In the rows, zero is written as 128.
Each path below is one point turned by a fixed rotation once a step. After each direction that follows a path, write how fast that rotation turns it, in degrees per step (0 if it stays still).
Each turn is a multiple of 5 degrees from 10 to 175, or 0.
Each row of a path follows its step; steps can be skipped.
Rotation 1:
step 0: [139 136 127 124 132 120 128 123 126 141 123 135 112 133 124 129 128 121
 125 138 129 132 123 134 135 122 128 130]
step 1: [132 129 131 135 135 122 120 127 129 138 128 122 124 128 133 139 127 127
 129 127 140 128 138 140 113 126 127 132]
step 2: [126 130 129 129 136 136 131 118 135 128 128 126 139 115 130 129 122 140
 133 120 124 125 134 127 117 128 124 137]
step 3: [137 133 131 124 118 127 128 134 139 123 129 127 142 127 120 120 126 135
 123 127 115 134 126 119 127 124 127 127]
step 4: [129 117 134 131 128 122 120 135 129 113 122 127 125 136 126 117 136 128
 126 135 131 129 132 122 135 119 135 125]
step 5: [124 128 122 128 141 131 136 134 127 123 128 134 113 136 128 132 137 131
 137 127 134 123 135 126 136 134 130 119]
step 6: [121 136 116 133 126 129 136 129 125 136 134 132 137 132 120 139 124 120
 136 136 127 124 132 135 128 137 134 127]
step 7: [132 127 127 126 123 129 119 113 112 129 130 118 135 125 129 136 124 121
 131 133 116 127 128 130 126 125 125 128]
step 8: [133 126 133 125 120 132 118 125 126 125 138 121 127 129 141 128 128 131
 121 109 128 124 123 125 127 128 126 120]
step 9: [118 131 128 125 125 127 131 126 138 120 128 133 128 120 133 118 129 131
 119 122 138 124 114 128 139 131 135 134]
Directions:
[127 130 132 132 127 130 127 130 129 124 125 130 124 126 128 127 130 127
 124 126 127 132 126 125 132 129 133 126] => 70
[133 125 125 125 129 127 125 130 125 127 129 130 130 128 128 122 129 132
 129 128 132 129 124 127 130 131 130 128] => 70
Rotation 2:
step 0: [125 130 138 126 136 134 122 134 130 128 118 124 122 122 126 127 126 131
 137 121 131 129 113 125 126 124 133 115]
step 1: [118 139 131 122 137 137 129 129 134 132 120 127 130 128 132 121 135 127
 143 135 129 126 124 131 125 125 119 123]
step 2: [128 134 129 127 139 130 121 116 124 136 120 127 118 124 136 133 133 133
 137 127 121 127 121 119 119 128 123 121]
step 3: [123 124 124 129 131 139 129 129 134 136 124 125 121 112 133 124 127 123
 140 120 124 124 120 130 121 121 125 127]
step 4: [125 133 123 133 139 135 126 125 124 131 120 129 121 133 122 117 136 123
 135 124 131 121 120 124 116 122 122 131]
step 5: [127 133 123 134 134 141 117 129 126 134 123 126 127 129 129 138 128 125
 139 127 125 134 113 129 120 123 132 131]
step 6: [128 125 119 134 135 129 128 129 126 131 116 130 131 124 129 127 136 116
 144 126 119 131 122 134 129 123 117 127]
step 7: [135 128 124 135 134 137 125 128 122 127 120 137 121 127 128 140 140 130
 132 117 132 120 120 128 124 126 119 127]
step 8: [130 136 121 131 140 133 132 134 127 131 123 134 122 122 129 135 120 116
 137 123 132 125 121 140 123 127 129 128]
step 9: [127 133 124 142 139 120 126 128 122 125 121 126 127 128 131 129 129 127
 132 132 134 123 112 135 126 124 114 130]
Directions:
[126 125 128 126 130 132 131 132 134 130 129 130 127 128 129 130 125 124
 125 129 124 130 124 128 130 130 128 129] => 145
[126 125 128 129 127 124 127 130 128 126 127 124 130 121 127 125 125 126
 132 127 127 128 125 130 131 129 130 128] => 130
Rotation 3:
step 0: [130 129 131 127 136 122 124 136 130 120 132 128 122 134 122 125 129 128
 122 128 118 117 126 142 122 125 134 125]
step 1: [129 123 136 142 130 131 128 116 128 132 132 128 125 127 128 143 129 133
 131 124 117 126 130 134 128 129 134 133]
step 2: [124 133 121 129 127 130 125 125 137 121 130 129 129 131 133 126 118 125
 124 125 115 131 126 132 138 143 135 126]
step 3: [127 123 128 142 130 130 122 133 128 134 137 131 121 129 132 113 129 132
 131 122 121 137 125 121 127 126 131 134]
step 4: [130 122 128 127 119 125 117 127 132 121 131 118 121 130 140 123 127 126
 129 134 122 120 128 131 133 125 118 131]
step 5: [137 121 126 133 136 125 119 130 124 126 121 133 131 124 128 129 127 120
 132 122 120 138 137 136 127 125 117 130]
step 6: [126 130 145 125 135 132 128 127 137 118 139 133 133 127 126 123 130 119
 127 129 125 125 126 137 131 126 124 128]
step 7: [130 125 134 133 134 132 119 120 131 126 125 132 126 136 137 132 131 125
 131 120 127 125 135 126 127 119 144 124]
step 8: [120 125 131 127 131 136 123 113 132 124 132 120 129 133 129 125 117 128
 122 124 130 132 136 124 128 140 124 132]
step 9: [124 124 129 126 137 135 126 139 125 120 120 122 120 130 135 116 127 130
 130 124 121 137 125 126 120 129 131 125]
Directions:
[130 129 134 126 130 130 128 133 129 129 128 129 127 130 130 128 130 133
 131 131 128 125 125 126 127 127 130 134] => 120
[130 128 128 129 124 128 128 129 128 123 129 130 132 128 127 127 127 137
 128 130 130 131 131 130 128 126 129 126] => 0
[123 127 128 126 129 129 131 131 126 125 133 130 126 127 124 124 130 126
 127 129 125 130 127 126 128 123 131 127] => 115
Rotation 4:
step 0: [112 125 119 140 124 143 118 116 133 129 131 137 127 122 133 133 131 127
 133 131 133 130 128 124 123 133 118 124]
step 1: [116 137 131 121 130 117 132 124 114 129 131 122 136 121 125 125 138 127
 135 139 130 126 124 124 123 126 129 112]
step 2: [124 131 126 130 124 124 123 126 115 130 130 133 122 142 131 129 117 138
 131 122 118 123 110 137 123 122 130 127]
step 3: [114 122 121 130 131 125 133 154 128 132 120 134 124 137 121 128 129 128
 120 130 127 132 130 124 121 130 124 126]
step 4: [131 132 122 138 123 125 128 134 131 141 138 119 128 119 125 123 128 128
 120 139 137 125 121 127 127 118 132 144]
step 5: [131 126 126 148 138 132 127 120 124 124 130 137 136 123 124 131 115 122
 125 129 135 137 125 123 118 136 135 124]
step 6: [114 135 133 134 133 135 132 124 128 128 137 122 124 125 128 119 131 133
 138 129 139 124 133 137 121 138 113 122]
step 7: [117 137 126 124 116 124 132 125 114 124 123 130 123 116 133 117 129 124
 131 130 116 134 117 133 125 131 135 126]
step 8: [123 120 128 129 134 124 116 137 117 132 135 131 120 131 122 134 124 135
 118 131 111 117 129 135 124 133 130 121]
step 9: [121 130 119 136 121 122 136 137 125 127 126 132 140 135 127 125 129 126
 114 130 131 125 138 139 124 113 123 134]
Directions:
[131 129 127 126 128 125 129 132 127 126 133 124 129 128 128 125 128 127
 127 131 132 125 128 130 131 129 123 124] => 145
[126 132 129 126 131 128 124 127 126 128 124 127 126 128 129 122 129 130
 129 122 130 126 126 127 129 128 130 124] => 70
[129 127 130 128 124 128 130 124 127 125 131 131 126 125 122 126 129 130
 134 128 127 129 127 126 127 128 125 124] => 65
[124 124 128 129 132 127 124 131 131 124 129 129 130 128 131 125 128 131
 131 129 127 128 133 126 125 127 125 129] => 130
[128 127 129 127 124 126 128 131 129 128 122 129 128 124 126 129 123 135
 126 129 128 125 129 128 129 129 127 129] => 70
